Each path below is one point turned by a fixed rotation once a step. After each direction that follows a path, write how fast that rotation turns it, in degrees each step (0 if it stays still).
Each turn is a multiple of 5 degrees from 10 to 175, or 0.
Each row of a path follows its step; steps can be skipped.
path 1
step 3: 19  50  -17  -30  1  24  12  -9  -15  3  -10  22  7  9  8  -14  32  -16  16  -4  -3  -10  27  -4  4  -5  -27  17  -6  -8  10  6  20  18  27  -10  -15  -17  -15  -8  15  -25  -15  -8  7  -4  -6  -5  -1  -19  38  7  -18  20  -20  5  -30  20  28  -1  29  -1  -34  9  -5  -8  -11  34  -33  -17  -6  -1  22  19
step 6: -23  12  -10  -34  8  3  39  0  -11  14  -33  41  -37  0  31  -29  24  1  12  32  12  8  -3  0  -7  -24  -6  -24  11  -15  0  0  20  -11  2  -26  -14  1  21  -12  29  -14  18  4  7  3  -16  -10  -2  -7  35  21  -16  18  1  6  10  1  21  6  5  10  -24  14  9  -6  25  -18  0  -30  -24  -32  -2  17
step 16: -4  14  -23  11  -34  -9  17  20  -11  2  -36  3  -46  -7  16  -28  12  -21  16  7  41  5  0  -4  17  -7  -28  4  -6  -3  20  13  -8  -29  4  15  21  -23  -15  8  7  -32  -10  -14  -25  14  3  -15  11  -34  12  19  2  1  -12  -10  -21  25  1  -16  -8  18  25  19  18  -33  -11  2  -17  -22  -20  9  -2  17
step 22: 3  -4  -26  3  -33  10  25  1  -8  28  22  1  -23  -25  0  23  19  -14  -5  -13  7  33  16  16  6  -16  19  -34  -5  -16  12  10  29  8  -10  -10  -2  0  -11  16  17  -20  -4  1  31  8  19  -6  4  -28  27  -3  12  -2  24  -17  -5  -1  2  14  -10  -50  -24  22  -6  40  -13  5  -1  -11  2  -4  -34  32
step 25: 18  16  -23  -13  -18  -6  21  8  24  29  6  37  -47  -9  -6  11  8  -7  5  4  -4  26  12  -9  11  14  -9  -13  -10  9  -15  -3  10  -20  3  43  6  2  7  -14  6  -1  -20  38  4  2  39  16  -3  -4  8  26  -6  14  16  23  -11  -22  18  16  5  -22  8  35  -31  7  -6  6  -31  20  4  7  -20  24
step 28: 19  27  -2  -6  -16  5  -6  9  12  -10  -14  18  -22  -3  -12  -4  1  9  15  -20  31  3  20  -27  -11  16  3  -13  -18  -15  3  -5  33  -7  22  25  -17  0  -15  15  -5  20  -9  8  -6  2  -27  -17  14  -17  58  32  -17  4  9  28  -7  26  7  -5  34  5  8  28  -33  -11  16  18  -36  -2  6  17  -10  -10
step 32: -6  7  -1  -25  -19  -2  6  -12  26  24  -7  24  -37  40  13  14  16  -26  10  5  22  11  28  20  -7  9  4  2  6  -11  0  -14  36  4  -5  -7  -48  -14  0  -11  14  -13  11  -38  -1  26  -18  -10  17  -16  28  27  42  33  -2  -17  18  -3  -10  7  -6  2  -20  4  -3  5  -12  24  -14  -11  -15  -10  -2  4
step 36: 0  15  -6  -16  -14  0  14  23  8  9  -33  10  -50  12  -16  -20  4  19  -22  -11  -1  15  5  6  21  -6  12  -23  -22  -15  6  -20  5  -30  24  -1  -14  -3  -14  -31  8  -6  -11  14  -5  -7  -21  -9  17  -29  19  0  -34  53  -7  1  -12  3  20  -25  -1  1  -4  25  -10  -18  11  -4  -33  -1  -33  24  -15  7
step 39: -4  10  -29  -15  -15  21  21  20  -28  2  -15  24  -25  3  -7  -2  6  0  -7  -11  3  -1  30  -13  -10  -9  0  -47  0  -43  2  8  0  7  10  -12  2  16  -19  23  -18  -38  -3  -7  3  -28  -31  -42  4  -18  27  24  -30  14  -28  5  -2  -12  0  4  30  -16  -14  -6  -3  7  -16  0  -1  9  8  27  6  24
1  2  1  1  -8  1  1  3  4  -1  4  0  -13  -3  -3  0  3  4  0  -5  -1  2  -6  5  -2  4  5  12  0  -2  -3  1  2  6  -6  2  4  0  -7  -3  0  -7  2  -6  -1  7  -1  0  2  -4  -7  -6  4  -6  -5  -2  -1  -1  -8  3  -8  7  -1  0  1  -6  -5  -2  3  -1  2  -2  3  -6 -> 130
7  2  1  0  7  6  4  -3  -6  4  -3  1  1  2  2  4  -2  2  3  -5  2  -9  0  3  1  -6  -4  -6  -1  -1  -5  2  -5  10  -2  -1  -3  0  -13  6  5  0  -3  2  0  -3  -4  -1  -3  -5  3  -10  0  -2  -5  6  2  -4  -3  -1  -5  -1  0  -2  4  1  4  0  -4  0  -1  -11  1  5 -> 90
3  0  1  -6  9  -3  -3  4  -1  0  2  0  -4  0  -1  -4  -11  0  2  -2  6  0  3  -4  6  4  4  -5  0  2  -3  1  2  -3  -9  2  8  4  0  3  1  2  5  -2  7  -9  -7  -10  1  3  3  6  3  -9  -1  3  5  3  -2  -6  1  1  -5  2  4  -5  -5  -7  0  -3  1  3  2  -3 -> 35
0  -3  -3  4  2  2  -2  0  0  0  5  -2  -7  -3  3  0  -2  -1  0  0  -6  -5  -3  8  -12  4  -8  -2  1  -3  1  9  -7  -5  -9  1  1  -1  -3  2  -1  -6  -2  5  -3  -10  3  -1  1  5  -3  4  2  -3  5  0  -7  2  6  6  -2  -4  -2  2  5  6  -5  0  0  8  4  2  -1  3 -> 85
-1  0  -5  1  4  -4  -5  3  4  -1  -2  6  -8  2  3  1  2  5  -4  6  -2  -4  0  5  5  -2  7  4  -1  2  3  -3  1  -2  5  -2  4  5  2  -1  0  3  -4  4  -4  -1  6  -9  -4  3  -6  -4  3  1  2  -3  8  5  1  -1  -3  1  6  -4  6  0  -6  -1  -12  3  -5  -6  -2  10 -> 70
1  1  -4  5  -4  1  -1  2  3  2  -5  -5  0  -7  -13  -5  -6  -1  -5  1  -1  1  2  0  0  12  0  1  -4  6  -2  4  2  4  -5  4  -2  -1  -4  0  2  5  2  7  4  0  1  -3  0  7  1  -7  -6  5  -1  4  7  6  0  3  2  4  -2  -2  -4  -1  9  7  -1  7  -2  0  -5  1 -> 140
path 2
step 4: -2  6  6  -24  -11  -14  9  -3  0  -5  7  0  -6  14  -34  15  -12  -21  7  12  1  15  20  2  5  19  4  11  -22  32  -25  -17  -33  -32  -21  -16  -41  2  -33  23  -14  -11  -11  29  -2  -11  -10  -12  8  13  9  -24  1  6  -33  1  -4  -22  -23  -31  28  -3  -8  6  1  -28  29  18  -14  0  0  -2  1  5
step 8: 2  5  -28  19  10  -4  8  -46  8  -19  -15  -1  -5  -1  -2  15  1  12  -1  -20  -8  0  18  18  19  -3  7  2  -5  25  -2  4  17  8  -44  -29  15  -3  -7  -2  24  -5  -19  8  -1  -11  -15  11  28  -14  3  -26  11  7  -3  -18  -1  5  14  14  -27  -28  0  -24  18  -24  3  -10  -53  -2  33  21  -17  4
step 12: 8  -28  0  5  0  25  7  -15  -3  -4  3  -3  -50  -23  -9  9  15  -20  8  -9  -16  -4  2  -16  -14  16  -13  20  -11  7  13  -21  -20  -2  -9  25  -9  -3  14  -25  -32  21  0  1  2  -11  8  2  -4  4  3  -15  6  34  -23  4  2  -46  34  14  -22  -25  -4  27  -13  18  -1  16  -17  12  17  4  -29  -10
step 14: -20  13  -28  5  1  19  -7  -13  -9  21  -7  -13  40  -3  6  7  5  -15  -4  -24  12  -6  14  -11  -11  -5  5  -6  22  17  53  8  19  2  0  -9  -15  -22  0  -26  -10  -8  -41  -22  26  -3  -1  10  -17  18  -27  9  8  -16  -3  12  -8  9  0  22  -39  -13  10  -12  -2  -16  -12  10  -19  28  32  11  11  9
step 19: 0  21  -14  1  11  22  2  2  -10  4  6  14  -16  13  -3  16  -18  30  10  41  -14  -32  -5  5  -9  5  5  15  -15  10  -6  7  -22  15  14  5  -4  -56  8  -21  -39  -5  1  12  -15  15  -4  -8  28  1  2  6  -12  0  -6  5  12  -4  28  -8  -7  13  -27  44  -23  32  -13  -14  2  -5  -14  5  20  6
step 28: 14  -18  -20  11  -29  3  13  -13  3  10  -1  16  0  18  5  43  3  0  15  7  9  18  7  -24  11  46  -11  7  -26  -25  5  5  -11  26  -1  3  5  -5  10  -13  16  1  16  -15  12  -10  -25  8  22  -14  7  23  32  -1  -21  20  -33  -7  12  42  13  -17  -19  -8  -18  12  -29  -2  17  -3  -2  7  -20  11
step 30: 8  -6  10  -1  -11  -19  2  49  16  11  18  -13  14  -29  12  -16  -12  2  -7  22  7  23  23  0  -11  8  -10  -25  3  -6  39  19  -31  22  30  -36  -5  19  -1  14  11  15  -19  -20  20  -8  8  -17  3  13  -28  -27  13  21  -36  15  6  -8  -16  8  -15  -3  -4  3  14  1  -8  -8  -5  23  19  -3  -2  -3
step 38: -17  7  26  -10  37  -6  -5  35  2  5  -13  6  -8  18  -3  -22  -24  47  44  0  -8  13  6  8  -14  -11  2  -12  -38  16  26  13  2  -15  7  0  -7  -14  -17  -23  -29  17  -1  29  0  -21  10  -28  -10  5  13  -22  -7  -5  -7  7  -7  -7  -5  -11  -10  -25  -6  -12  18  14  13  19  18  -23  -11  4  7  -16
step 44: 7  6  16  -19  -1  -9  6  18  -14  -20  15  26  -17  6  -13  9  -13  4  -9  9  -23  8  4  -23  -25  26  -20  10  -32  20  -6  -2  -22  -10  13  35  -14  -35  17  -7  -23  -23  2  31  23  -12  12  -4  9  9  11  4  4  -14  -33  2  32  -25  -7  34  7  -21  -20  -2  -16  -17  7  23  9  14  -23  -7  -15  1
-11  -5  -4  3  3  7  4  -4  2  3  -3  -1  0  0  1  -2  -5  -5  -8  3  6  0  -4  4  6  1  -1  0  0  0  -4  5  -4  1  3  0  2  6  11  -2  -2  5  2  -2  2  -9  3  0  -6  -2  -3  -10  4  -6  -1  0  7  -4  -5  3  -2  6  0  -1  -2  -1  1  -7  -3  -6  4  4  -5  2 -> 115
1  0  -4  -4  -4  5  1  2  -2  3  6  2  -7  -4  -2  5  4  -3  5  -1  3  4  -2  2  -3  9  6  7  1  4  1  -3  0  -4  12  -2  -4  -2  6  0  -6  -8  8  -2  -2  -1  -5  -1  3  -7  1  5  7  1  -3  3  0  -8  -1  -7  -1  0  2  2  -4  -5  1  -1  0  -2  -6  7  3  -2 -> 45
0  2  7  -3  6  5  -9  1  -6  -4  -3  5  -2  -11  -3  -3  8  -5  6  -2  -1  0  0  2  -2  3  -7  -2  3  3  1  -2  3  5  2  -5  7  4  2  3  -1  3  0  2  -4  -5  0  5  2  -1  1  -4  3  2  -2  -1  -6  6  2  10  8  4  -2  2  -5  6  -2  -5  -1  7  -2  5  -4  1 -> 115
2  2  1  -5  2  -3  4  -5  -5  -2  -2  -6  2  -3  4  -12  0  -2  4  1  10  -6  -1  -2  -4  4  7  -2  1  -4  -10  -2  -7  2  7  -1  -1  -2  -1  5  1  1  -2  -3  -6  6  -9  1  -4  2  0  0  -9  -4  0  2  0  -4  -9  -1  0  0  -3  2  4  3  -4  -2  -3  8  6  2  2  0 -> 110
-4  5  3  6  -6  -6  -1  0  -7  -1  -2  12  -3  3  3  4  2  1  1  6  6  -4  -1  -2  0  -2  3  1  -3  5  -3  1  2  -5  -1  6  5  -3  1  -9  1  0  -4  0  -4  -5  -2  -5  0  3  0  1  0  -6  -4  4  -3  -5  -5  0  7  1  1  8  6  10  1  6  6  -3  -5  1  -6  1 -> 115
